In the rows, 128 means zero.
Each row of Y is roughly a mix of the hidden directions of one of a few groups.
Y (202 x 13):
[[ 81 114 126  86 123 112 124 108 155 141 124 103  94]
 [102 121 158 161 127 100 135 165 115  88 114 149 124]
 [125 172 163 169 106 139 120 141 107 102 148 134 114]
 [162 128 122 158 129 105 141 124  93 161 125  92  96]
 [139 101  96 138 118 123 145 157 113 114  68 115 131]
 [126 113 117 105  81 162 117 161 132 132 125 171 115]
 [161 152 111 161 123 139 132 143 142  96 172 155 143]
 [117  81 121 110 118 140 163 108 143 113  93  93 128]
 [140 172  96 110 132 164 128 122 119 127 162 160 146]
 [113  97 126 124 113 114 155  94 154  79 150 118 113]
 [101 122 122 178 147 135 163 135 140 101 160 119 107]
 [ 91 153 148 132 104 156 146 132 153  84 150 114 115]
 [141 135 113  99 116 142 140  85 115  84 151 162 118]
 [159 143 139 109  96 126 100 157 117 137 153 149 171]
 [128  94  96  92 122 102 122 107 147 109  98  95 116]
 [145 145 186  97 145 126 109 134 118 124 159 154 138]
 [112 110 121 135 179 105 158 134 134 121 148  98  92]
 [175 134 130 156 114 134 117 180 125 137 129  97 147]
 [122 134 122  99  85 147 153 127 111  97 164 101 148]
 [115 152 153 163 142 117 111 138 146 171 145 141 167]
 [165 104  91  99 141 148 115 125 153 122 162 154 124]
 [104 133 165 121 159 121  80 141 147 132  99 119 155]
 [154 177  98 140  93  98 139 140 102 129 128 119 142]
 [ 76 156 136  97 132 112 151  92 148 128 138 108 131]
 [136 146 123 124 109 145 194 120 161 138 118 152 136]
 [145 107 111 143  92  87 139 124 141 160 170 125 118]
 [100 164 159 109 129 124 135 112 150 136 185 130 129]
 [136 139 119 137 135 163 113  81 114 126 154  80 114]
 [102  99 113 125  98 107 122 165 112 122  91 164 126]
 [150 152 145 134 117 133 112  66 118 124 161 102 133]
 [114  85 129  75 146 155 112 110 138 127 128 112 103]
 [127 118 124 148  81 130 167 149 117 106 162 107 106]
 [133 140 141 156 161 114 173 133 106 112 131  82 116]
 [129 146 166 131 156 132  98 123 180 146 133 119 158]
 [165 146 125 122 121  77 115 151 136  82 131 142 128]
 [134 125  87 152 116 160 136 138 106 145 128  73 131]
 [128 154  68 149 128 114 113 134 165 123 150 121 146]
 [113 142  98 141  76 117 154 133 153 137 113 110  93]
 [121 138  84 138 106 165 125  77 135 148 134 112 139]
 [102  90 122  94 130  85 100 146 137 144 152 143 123]
 [124 129 135  83 132 110  76 107 127 105 160 108 130]
 [136 120 132 161 127 152 144 107  94 134 108  73 148]
 [103 100 124 110  81 112 118 157 103 106 155 108 126]
 [103 125 124 105 123 157 182 137 125 102 119 145  92]
 [106 136 136 175 153 125 171 118 117  95 106 136 110]
 [ 91 135 151 125 123 157 125  94 157  90 136 106 103]
 [156 155 124 132 123 161 104 110 137 111 159 125 178]
 [172 121 149 143 157 129 107 122  90 103  95 137 147]
 [144 149  90 111 101 124 180 151 113 112 137 112 112]
 [127 114 117 173  92 154  95 108 126 131  99 112 104]
 [115 146 110 147  97 166 128 117 114 137 115  71 123]
 [ 93  76 121 109 137 115 137 139 102 160 102 124 144]
 [157 162 158 157 156 112 103 111 105  94 132 131 123]
 [117 106  98 122 108  90 101 110 101 143  89 151 130]
 [ 94 139 111 159 129  85 144 151 130 131 115 116 173]
 [161 110 142 153  73 163 118 146 118 146 140 126 125]
 [141 187 168 143 121 117 125 125 145  92 134 124 118]
 [118 151 119 147 156 157 173  94 122 108 111 140 102]
 [105 151 153 139 163 119 145 158 117 161 104 120 163]
 [118 179  96 146  91 147 102 131 150 128 122 118 109]
 [161 153 115 146 125 141 174  98 124 118 163 104 137]
 [112 127 114 146 105 135 154 145 141  75 147 154 161]
 [146 103  89 158 102 104 127 114 116 144 140 156  91]
 [149 178 121 141  82 137 129 136 118 101 142 159 136]
 [117 138 178 177 117 110 143 147 130  98 132 113 114]
 [133 187 111 134 115 134 135 114 105 108 151 102  96]
 [149 109 147 182 102 150 139 124 135 116 120 113  88]
 [145 152 148 155 112 145 154 127 116 105 169 116 169]
 [113 143 143 117 150 125 144  69 134 140 100  99 102]
 [116  83 141 117 128  99  87 129  98 154 103 113 123]
 [ 96 118 181 106 109 107 145 141 134 102  99 132 142]
 [116  74  97 132 102 140 165 133 155 124 133 107 128]
 [138  92 105 148 112 120  86 149  88 140 120 153 142]
 [ 91 116 150  94 130 122  84 136 142 142  87 141 134]
 [120 120  87 140 118 172 111 134  96 125 126 168 105]
 [ 97 128 155  97 157 128  78 110 157 126 127 124 144]
 [129 130 137 123 157  86 122 148 109 125 143  90 175]
 [161 172  96 105 145 130 136 100 163 119 131 139 146]
 [ 97 124 131 118 155 105 163  99 132  93 150 157 107]
 [128 110  87 117 149 130 109 163 149 146 109 174 137]
 [105 146 106 185 147 149 155 115 107 118 150 125 117]
 [149 161  98  85 147 130  97 114 125 117 150 160 120]
 [151  93 103 113 107  92 158 123 137 109 145  93 143]
 [131 131 121 132  92 143 102 113 121 141  72 132 167]
 [143 117 150 135 128 124 144 174 121 153 157  94  89]
 [131 139  94  93 143 174 167 107 134 138 130 151 133]
 [156 134 106 175 136 138 136  94 111 132 113 139  85]
 [116 116 114 108 160 140 160  98 148 114  90 134  91]
 [130 114  86 149 107 139 152 159 119 161 121  93 107]
 [105 112 156  98 117 138 105 117 132 151 120  91  82]
 [112 146 133 134 146 111 121  97 155 117 125 150  66]
 [125 125 113 126 125 109 156 140  97  87 170 100 155]
 [152 120 145 121 131 121  69 133 109 137  86 153 126]
 [ 90 116 138 142 170 129 124 117 136 180 115 102 135]
 [106  95 140 120 106 172 155 163 116 151 112 118 111]
 [136 147 152 126 107 174 123 140 166 151  94 152 133]
 [128 104 183 111 101 135 161 136 136 148 106 102 126]
 [ 98 137 133 120 167 119 137  80 121 123 139 175 127]
 [132 114  84 129  83 163 136 147 156 141 104 137 120]
 [164 126  84 165 114 140 135 126 141 132 152 135 169]
 [128 145 111  79 118  90  93 113 144 107 147 135 107]
 [123 104 103  95 163 134 176 118 109 107 135 147 110]
 [135 162 142 164 133 143 124  88  99 154  95 121 114]
 [129  82 152 117 159 125 162 162 114 111 122 109 107]
 [151 122 138  93 144 111 115 132 112 156 102 181 146]
 [111 131  64 135 143 144  96 108 103 145 126 137 117]
 [137 150 117 105 157 173 160 122 141 121 111 171 133]
 [122 123 152  93 112 110  82 151 110 153 156 119 150]
 [138 132 107 146 106 128 157 103 134 152  79 165 111]
 [139  90 112  83 127 129 142 155 102 120 115 100 160]
 [111 114 117 110 106  80 117 140 118 138 101 137 177]
 [160 119 108 141 123 135 160 134 143  99  89 173 135]
 [ 93 114 153 121 141  85 147 140 120 141  96  95 106]
 [103 118 194 124 138 137 121  98 114 115 119 156 134]
 [ 95 126 149 166 110 128  94  91 159 144 141 119 114]
 [ 95 133 149 114 141 125 157 163 137  86 135 114 166]
 [122 120 132 100 148 102  80 173 119 133 156 147 130]
 [135 125 162 131 119 117 108 114 105 171 150  80 144]
 [118 160 135 142 112 138 141  81 112  98 105 144 165]
 [134 113 110 123 142 164 128 113  90 133 103  75 138]
 [152  99 140 168 150  89 136 112 148 149 130 162 134]
 [ 90 133 159  89 112 147 145 116 130 149 114 140 168]
 [ 98 133 106 133 143 184 114 109 151 103 100 117 131]
 [114  91 139 152 133 179 144 152 134 169 118 131 127]
 [159 145 183 148  90 122 134 125 123 139 110 103 141]
 [176 101  94 126 159 135 117  91 112 135 129 148 132]
 [167 103  87 142 109 112 148 157 138  92 131 115 125]
 [137 129  82 105 133 137 107  94 120 176 121 111 144]
 [106 124 133 159 116 118 155 148 134  73 159 114 146]
 [128 132 136 120 156  92 109 148 131 143 109 188 114]
 [ 87  83 140 117 117 131 138 112 150 137 104  85 123]
 [123 142 127 128 157 126 115 151 119 149  84 184 122]
 [131 130 153 157 145  79 100 110 141 114 116 153 159]
 [106 118 130 155 116  88 138 153  93 101 103 101 147]
 [122 142 132 146 126 151 103 117 143 172 179 156 128]
 [136 179 184 112 134 126 144 111 136 118 146 109 129]
 [141 180 110 118 121 138 114 110  98 129  84 140 151]
 [ 89 103 139 130 148 120 107 159 163 110 126 169 118]
 [145 166 111 130 148 150 125 163  85 153 144 146 110]
 [ 82  98 118 111 106 156 156 144 136 165 112 129 121]
 [104  92 101 141 130 168 141 144  90 133 140 159 117]
 [ 84 117 141 126 123 119 146 118 135 108 144 173  84]
 [147 150 130 174 151 144 182 132 139 104 140 125 127]
 [123 108 132 155 128  89 141 161 173 135 149 119 159]
 [120 102 103 190 115 142 147 149 141 118 150 121 116]
 [105 166 147 156 115 160 114 115 127 117 162  97 106]
 [150 134 113 117 175 115 109 111  99 134  81 124 149]
 [102 154 139 136 106 163 174 125 144 148 139  92 122]
 [143 125 136 111  74 153 128 113 139  95 161 107 110]
 [122 134 166 110 147 119 122 172 130 160  88 109 142]
 [137 119 152 138 152 146 181 104 112 116 144 114  89]
 [130 135 113 173 115 165 145  97 128 156  98 105 121]
 [150 141 107 134  90  88 163 133 110 123 142  90 120]
 [122 140 102 158 139 163 158 151  89 142 113 151 108]
 [156 164 105 104 122  94 128 146 115  99 105 157 146]
 [101 131  97 153 104 158 117 152 104 114 110 164 105]
 [104 156 111  89 107 172 105 129 118 138 123 146 100]
 [137 155 149 144 139 176 122 129 159 135  86 155 132]
 [140 134 127 106 161 160 167 165 144 126 146 161 123]
 [134 144 123 139 130 138 117 133 104 178  74 155 127]
 [112 131 145 121 134 154  94 121 140 143  69 152 105]
 [135 128 105  65  96 127 126 110 135 120 105 124 156]
 [100 149 169 163 158 106 149 162 122 125 133 137 115]
 [100 166 153 112 130 122  76 139 138 111 136 159 130]
 [107 100 122 157 121 151 172 150 158  98 128 108 142]
 [105 154 175 168 133 126 149 123 120 111 146  99 106]
 [114 149 122  91 101 124  76 116 154 122 118 148 154]
 [141 112 125 143 140  72 101 127 112 150 158  94 134]
 [137 125 181 152 147 117 119 120  92 170 129 135 113]
 [141 163 173 164 109 155 141 123 100 122 152 122 122]
 [171 126 139  99 147  88 130 120 169 114 128 127 154]
 [137 151 146 126 153  86 132 107 158 131 148  84 148]
 [ 75 123  92 121 120 145 124 147 152 144 156 104 109]
 [129 159 119 108  89 119 118 122 122 105  99 118 180]
 [134 144 142 119 138 116 108 107 162  99 178 165 131]
 [110 111  87 100 132 126 111 156 146 143  83 149 112]
 [128 103 178 102 137 139 148 126 106 111  98 153 102]
 [137 129 154 161 147 130  98  69 122 103 139 129 123]
 [102 116 135 145 168  73 143 138 110 118 102 110 130]
 [132  68 115 140 122 137 155 160 134 164 130 111 130]
 [175 136  99 144 150 107 137 157 126 105 154 100 114]
 [132 159 124  99 102  87 103 110 139 120 100 158 148]
 [114 147 150 109 131 142 157 170 103 150  95 129 160]
 [120 150 117 154 137 153 130 143 128 183 154 158 152]
 [133 142 144 128 154 111  96 135 138 151  87 132 179]
 [121 130 144 122 138 130  63 146 137 118 128 132 175]
 [131 149 131 176 113  81 129 106 131 144  90 131 118]
 [159 144  67 130  98 129 151 126 124 146 106 126 142]
 [121  89 165 156 132 117 111 130 128 113 136 104  79]
 [119 121 141 171 141 107 180 153 143 116 140 116 101]
 [152 167 148 155 125 119 148 121 112 125 184 134 111]
 [ 96 133 166 144 128 154  98 121 161 118  91 131 105]
 [136 152  99 137  99 173 149 135 122 154 152 150 156]
 [141 136 105  93 132 115 126  66 106 153 126 111 129]
 [ 88 137 156 160  79 138 111 120 138 128 114 148 109]
 [150 120 111  73 141 110 106 154 118 144 106 161 131]
 [137 156 189 133 112 137 137 132 127  93 114 138  98]
 [139  87 140 140 129 122 113 139 161 157 162 160 157]
 [158 127 119 134 143 137 137  97  88  76 108 149 123]
 [123 126 148 140 142  97 168 162 138 120 164  92 142]
 [140 123 180 125 151  88 115 125 114 117 134 158 160]
 [108 109  90 122 108 121 104  92 121  90 147 161 133]]
Which four rows in each list fit none of the groups? Every other row fits one group, some only roughly. Give them in the order they come.
  * k_30: [116 102  98 144 103  81 126 126 118 102 167 133 147]
  * k_339: [141 104 158 126 118 123 130  81 141 119 139 134  73]
  * k_103: [134 103 145 127 150 178 146 108 119 113 101 110  91]
  * k_889: [102 145 160 102  83 136 134 109 166 137 134 154 119]
  * k_842: [ 90 125 122 107 143 190 143 125 149 143 116 135 111]
  * k_727: [138 156 105 126 112  92 136 107 164  88 155 147 130]
  * k_417: [146 133 110  65 134 132 115  89 120 107 140 140 110]
  * k_447: [138 139 126 123 143 174  96 152 117 136 163 153 163]
  * k_33: [134 128  91 114 107 135 108  78 141 148 119 165 149]
  * k_335: [ 85  83 144 108 144 157 104 141 119 110 120 152 134]
  * k_947: [122 149 123  97 157  98 120  83 117  99  99 109 122]
 | k_339 k_103 k_842 k_335
  * k_145: [121 132 176 143  95 108 136 133 114 122 109 108  80]
  * k_963: [181 103 100 113 141 116 128 117 114 141 104  93 107]
  * k_187: [104 133 129 162 141 123 140 148 134 126 190  97 139]
  * k_835: [103  80 112 137 147  93 119 132 117 105 153 105 156]
  * k_396: [ 99 134 133 105 108 143 142  73 140 108 125 102 158]
  * k_792: [138 107  91 135 115 161 164 151 113 141 113 154 161]
  * k_125: [115 129 104 104 101 128  81 100 107  99 125 128 161]
  * k_968: [149  59 133 135 132 136 119 146 125 123 160 146 113]
  * k_139: [105 109 139  82  87 107 135 110 164 119 129 134 149]
  * k_595: [143 134 164 147 148 139 171 120 155  90 132 129  98]
  * k_298: [140 179 141 130 142 137 184 131 109 127 137 104 115]
 | k_145 k_963 k_835 k_298
  * k_676: [ 76 110 149 145  85 159 124 130 135 115 126 139 152]
  * k_267: [130 127 129  65  97 146 152 152 115 122 131 155 119]
  * k_732: [128 112 132  93 130  98 149 134 159 112 130  71 135]
  * k_216: [124 108 115 119 124 105  86 120 122  70 152 138 111]
  * k_173: [148 138 122 180 119 120 124 170 153 144  90 123 135]
  * k_526: [117  98 110 116 122 141 114  80 145 117 117  78 109]
  * k_370: [120 120 168 157 114  86 119  94 145 143 142 126  96]
  * k_823: [160 143 121 164 148 142  88 101 155 121 143 150 148]
  * k_415: [138  83 122  84 153 152 158 137 114 149 123 110 141]
  * k_340: [117 142 174 138 181 134 131 143 152 136 107 106 112]
  * k_869: [127 152 121 136 160 116 165 130  98 152 103 174 131]
  * k_485: [170 109 122 119  98 133 123 111 112  81 113 130 164]
 | k_676 k_216 k_173 k_869
  * k_843: [151 101 166 166 126 123 149 118  89 135 110 133 156]
  * k_66: [ 95 102 128 151 121 100 136 147  97  97 117 112  87]
  * k_773: [101 114 128  90 131 159 141  91 153 144 112  92 117]
  * k_570: [137 101 128 134 127 165 148 171 141  96  95 150 143]
  * k_593: [170 140 130 133 141 133 110 127 132 143  73 167 114]
  * k_135: [108 125 135 149  85 143  93 147 135 112  89 154 144]
  * k_405: [ 99 111  98 149 139 156 123 116 136 137 164 101  87]
  * k_37: [182 151 143 137 129  76 114 132 137 135 121 145 144]
  * k_771: [139 131 141 185 129 114 135 179 127 116 100 142 133]
  * k_318: [127 171  87 116 110 136 132 169 140  97 137 151 129]
  * k_797: [118 117 133 113  90 167 111  92 156 158 104 126 142]
 | k_773 k_570 k_593 k_37
  * k_170: [119 142 155 150 109 141 139 130 104 100 143  77 161]
  * k_410: [124 123  91 107 121 133 108 167 147 118 108 153 174]
  * k_597: [162  98 141 155 129 127 144 144 113 127  70 109 123]
  * k_759: [112 130  89 117 118 157 112 157 133 112 171 162 115]
  * k_202: [ 95 140 112 157 131 156 118  97 124 128 120 101  78]
  * k_412: [145 189 124 143 119 144 156 148  96 111 136 143 131]
  * k_886: [106  97 106  98 123 100 155 139 154 117 149 168 118]
  * k_743: [ 77  94 122 138 127 118 159 110 124 154 106 134  97]
  * k_63: [113 150 171  99 153 136 138 144  96 138 132 164 152]
  * k_393: [127 149 129 112 128 130 111 107 150 116 131 133 201]
  * k_346: [120 117 140 174 138 154 153 137 149 121  87 101 101]
  * k_812: [126 149 151 123 148 114 154 173 140  83 157 132 137]
 | k_597 k_743 k_346 k_812
  * k_837: [ 78 106 131 134 146 113 103 116 126  78 123 126 104]
  * k_636: [153 148 126 126 122 127 149 171 112 134 138 176 166]
  * k_779: [129  89 104 103  99 123 111 140 167 154 100 107 121]
  * k_724: [149 113 137  90 155 115 148 157  85 150 128 147 108]
  * k_673: [141 130 104 140 134 133 122 124  74 157 129 152  82]
  * k_167: [ 88 128 126 162 130 125 133 141 122  85 108 135  81]
  * k_769: [163 106 115 114 148 124  99 138 108  87 167 132 150]
  * k_86: [129 145 118 174 124 118 145 111 132 175  88 117 148]
  * k_240: [115 103 165 155 126 165 121 134 133 144  77 126 117]
  * k_290: [148 112 155 179 105 119 154 134 102 131  98 125 152]
  * k_136: [147 137 100 135  96 156 128 112  90  92 164 125 140]
 | k_673 k_769 k_86 k_240
  * k_178: [122  83  76 124 108  92 127 135 125 105 141 122 114]
  * k_15: [106 169 127 167 145 154 147  99  94 129 111 136 139]
  * k_206: [ 97 154 163 107 111 125 159 148 167 139 146 129 105]
  * k_118: [171 129 120 126 112 139 161 135 113 178 143 131  95]
  * k_633: [103 129 137 129 169 168 156  95 124 150 132 141  97]
  * k_839: [116 125 154 104 110  92 120  95 143  81 120 152 120]
  * k_463: [174 124 107 161 145 134 104 112 127 123 143  79 128]
  * k_502: [121 154 131 113 133  84 142 154 175 111 116 127 160]
  * k_468: [125 109  89 120  96 109  98 158  89 136 108 109 136]
  * k_740: [100 131 145  67  95 125 148 158 123 121 121 125 117]
  * k_401: [ 79 158 142 153 137 118 132 124 141 157 161 140  98]
 | k_178 k_206 k_633 k_468
  * k_535: [110 121  98 162  90 154 107 168 134 126 148 147 120]
  * k_863: [ 72 117 132 113 151 100 163 141 142 137 116 134 100]
  * k_594: [164 129 164 183 127 129 126 116 122 150 129 153 105]
  * k_804: [101 161 137 120 145  98 127 115 107 108 176 157 120]
  * k_424: [100 121 147  93 131  98 123 159 142 100 138 148  87]
  * k_104: [142 114  71 124 139 132 117 167 138 110 131 138 167]
  * k_506: [131 182 141 122 116 110 122  98 127 137 115 177 111]
  * k_587: [112 113 114 130 128  91 116 145 125  94 184 127 151]
  * k_883: [120  89 144 127 132  99 142 152  88 132 162  98 147]
  * k_20: [ 80 148 144 127 133 133 139 141 149 110 167  90 150]
 | k_594 k_804 k_883 k_20
  * k_923: [164 119  88 101 129 103 128 154 147 144 128  93 151]
  * k_794: [149 104 126 169 110  83 173 141 136 135 128 132 137]
  * k_497: [110 124 163  94  86 140 104 130 150 163 130 107 135]
  * k_568: [ 99 140 117 150 130 127 167 105 146 164 138  92 100]
  * k_972: [111 152 165  94 121  97 108 102 161 144 129 139 104]
  * k_149: [146  53 120 148 132 124 118 142 132 138 142 122 111]
  * k_330: [158 137 182  94 135 121 151  99 129 130 100 122 131]
  * k_329: [182  95 127  93 144 134 132 113 149 115 113 156 118]
  * k_407: [162 124 163 144 118 125 151 143 108 115 151 181 133]
  * k_546: [122  84  98 104 101 171 138 161 122 124 127 121 117]
 | k_568 k_972 k_407 k_546
  * k_641: [129 146 126  96 175 102 126 109 141 128 178 119 123]
  * k_182: [141 131  98 180 176 130 136 141 112 145 125 147 111]
  * k_881: [127 110 106 144 124 135 170 131 112  88 159 147  91]
  * k_719: [110 175 156 168 137 139 141 107 136 140 107 117  98]
  * k_529: [122 102  96 113  94 113 117 111 139 118 179 155 139]
  * k_189: [ 85  96 111 125 125  80 139 137 150 123 106 129 101]
  * k_285: [115 139 135 138 131 116 167 130 157  96 132  81  93]
  * k_490: [126 110 157 104 153 175 142 149 117 161 133 161 125]
  * k_78: [187 132 130 127 179 142 145 137 119 135 131 116 106]
  * k_222: [124 135  95 150  78 134 133 157  94 120 113  97 126]
 | k_719 k_285 k_78 k_222
  * k_192: [153 152 117 136 107 151 132  69 154 150 118 145 122]
  * k_356: [153 132 164 152 160 119 175 142 118  96 113 121 130]
  * k_271: [148 175 149 115 134 131 130 115 105  99 109 147  84]
  * k_166: [137 164 105  98 142 147 141  82 118 126 152 141 160]
  * k_247: [120 141 140 118 122 119 122 135 121 143  68 119 181]
  * k_188: [140 121 167  89 127 150 103 124 174 124 100 138 135]
  * k_718: [101 117 151 152 112 146 130 166 117  87 128 107  93]
  * k_664: [115 192 143 107 119 145 121 141 120 103 155 148 119]
  * k_551: [129 128 134 122 174 107 162 133 159  90 146 157 137]
  * k_709: [159 151 139  93 112 154 120 132 141 158 135 118 177]
  * k_155: [122 113  85 137 133 153 110 114 142  90  97 165 139]
 | k_356 k_271 k_188 k_155
  * k_944: [ 83 115 144  92 123 133 150 154 106  90 128 104 123]
  * k_565: [117 146 171 146  82 148 112 139 125 124 125 108  89]
  * k_256: [127 142 107 146  97 149 154 158 152  90 132 109  94]
  * k_763: [157 142  91 113 108 105 103 145 130 117  79 121 149]
  * k_848: [147 127 126 171 112  83 120 119 134 107 170 132 106]
  * k_495: [132 175 137 103 146 143 152  80 115 149 122 111 140]
  * k_400: [ 91 131 188 120 106 141 120 110 129 109 132  96 122]
  * k_233: [167 125 105 139 105 147 138 151  89 153 149 129  95]
  * k_748: [157 110 111 120 127 110 139  89 110 100 181 130 130]
  * k_670: [176 125 111 103 129 126 119 132 137 185 147 150 134]
  * k_365: [127 120 139 154 130  97 148 105 103 126  80 148  91]
  * k_109: [145 115 123 151  81 114 106 144 164 145 141  94 144]
 | k_256 k_848 k_748 k_365
